grid =
799  284  807  567  433  355  244  286  732
786  288  801  582  432  347  245  289  734
396  494  403  764  220  231  641  337  422
810  279  807  578  418  342  234  264  730
811  291  816  551  378  371  215  294  777
381  439  269  706  318  322  609  395  413
853  259  842  437  432  390  176  311  827
397  477  382  760  211  227  654  320  417
326  463  225  598  456  433  600  474  390
332  465  225  633  435  380  581  450  388
800  281  800  561  393  360  239  283  769
407  445  310  723  293  242  614  347  422
772  308  793  545  460  374  259  294  724
Read off the 3rd-last entry, reading row by row.
259
Read off the entry just right of 793.
545
Read off the entry in the top-right corner.
732
Read off the last entry, reading row by row.
724
Read off the first entry in reading order.
799
Read off the entry just right of 231.
641
The entry directly above 561 -> 633
Read off the third entry on the main diagonal.
403
Read off the entry just right of the largest entry.
259
Read off the smallest entry in the first column.
326
Read off the entry just left of 244.
355
The median of all entries is 417
Read off the entry directly below 810.
811
The first entry of the smallest entry's row is 853
The smallest entry in the last column -> 388
The entry just left of the centre entry -> 437
Read off the entry just right of 463.
225
Read off the entry directly below the smallest entry.
654
Read off the entry directly above 460.
293
Read off the third smallest entry.
215
The fourth-last entry, reading row by row: 374
Read off the entry directly below 494.
279
Read off the smallest entry in the first row.
244
Read off the entry just right of the smallest entry.
311
Read off the entry in the bottom-left corner.
772
Read off the fifth entry, reading row by row.
433
The fifth-last entry, reading row by row: 460
The entry just left of 293: 723
The largest entry in the first row is 807
The smallest entry -> 176

M =
192	74	121	146	107	159	165	162	139	185	172	153	127	216
183	70	105	148	117	157	171	140	153	183	173	117	116	204
119	90	170	185	139	141	155	155	198	205	158	146	104	107
164	68	86	154	120	149	105	161	193	168	172	128	126	142
160	167	150	135	63	73	149	126	181	181	131	156	182	139
107	165	162	216	90	165	138	186	167	131	111	155	106	193
132	168	144	193	114	93	121	163	134	166	205	103	197	171
68	131	146	189	115	140	171	124	149	125	224	169	164	157
141	143	166	131	90	204	167	122	173	128	237	176	142	144
173	135	147	194	80	134	180	126	144	185	105	184	174	94
119	97	171	166	115	146	187	167	171	188	107	115	123	111
159	67	127	180	141	132	154	141	210	190	158	120	99	135
152	120	153	139	92	190	196	167	172	74	179	128	176	122
108	183	75	172	114	169	139	150	169	129	118	168	106	189
95	151	139	198	124	145	136	176	97	186	211	129	153	147
Indices start at 0.
The entry in the bottom-right corner: 147
What is the entry just left of the largest entry? 128
The entry just left of 116: 117
What is the entry directly above the largest entry? 224
The entry at row 0, column 1: 74
The entry at row 2, column 2 is 170
The entry at row 1, column 0: 183
The entry just right of the smallest entry is 73
What is the top-right entry? 216
The largest entry is 237
The bottom entry of the column that holds the smallest entry: 124
What is the top entry of the column that holds the largest entry? 172
The entry at row 1, column 1 is 70
The bottom-left entry -> 95
What is the top-left entry? 192
What is the entry at row 2, column 0? 119
The top entry of the column that holds the smallest entry -> 107
What is the entry just right of the largest entry? 176
The entry just right of 194 is 80
The entry in row 0 and column 2: 121

a =
[[ 30  -2 -18  21   5   1  23 -17]
 [-24 -22   1  -6  -6  -6  -6   2]
 [ 12  14 -22  21  -6 -29  18   6]
 [-27 -25  -2   4   3  -8  -1   3]
 [-33  40  14 -11 -29 -38 -27  39]
 [ 26  -4 -25  27  10 -16  28 -18]
 [ 32  -4 -19  21   8   6  23 -22]
 [-34  42  10 -10 -28 -36 -26  37]
 [  3  11  32 -42 -40  25 -26  -3]
 [-23 -22   3 -11 -13  -6  -5   1]
 [-20 -15   9 -23 -22  -2 -12  -1]
 [-32  36  15  -9 -28 -34 -26  34]
 [-32  47  13 -19 -30 -42 -29  44]]
Which number is the entry just right of the largest entry? 13
The last entry, reading row by row: 44
The second-last entry, reading row by row -> -29
The entry just left of -38: -29
The first entry on the main diagonal is 30
Which number is the entry just left of the largest entry? -32
The entry just left of -5 is -6
Which number is the smallest entry in the last row? -42
The entry directly above the largest entry is 36
The top-right entry is -17
Which number is the second entry on the main diagonal? -22
Which number is the third largest entry? 42
Which number is the entry just right of 42? 10
Which number is the entry just right of -5? 1
The fourth entry, reading row by row is 21
Which number is the 2nd entry on the diagonal from the top-right corner? -6
Which number is the 4th entry from the end, reading row by row? -30
Which number is the largest entry in the last row? 47
Which number is the entry directly above -16? -38
Which number is the third entry in reading order? -18

m =
-7 11 -10 -29 -57
-22 -13 55 -47 37
Which number is the entry just left of -10?
A: 11
Which number is the bottom-left entry?
A: -22
The top-right entry -> -57
The entry just left of the largest entry is -13
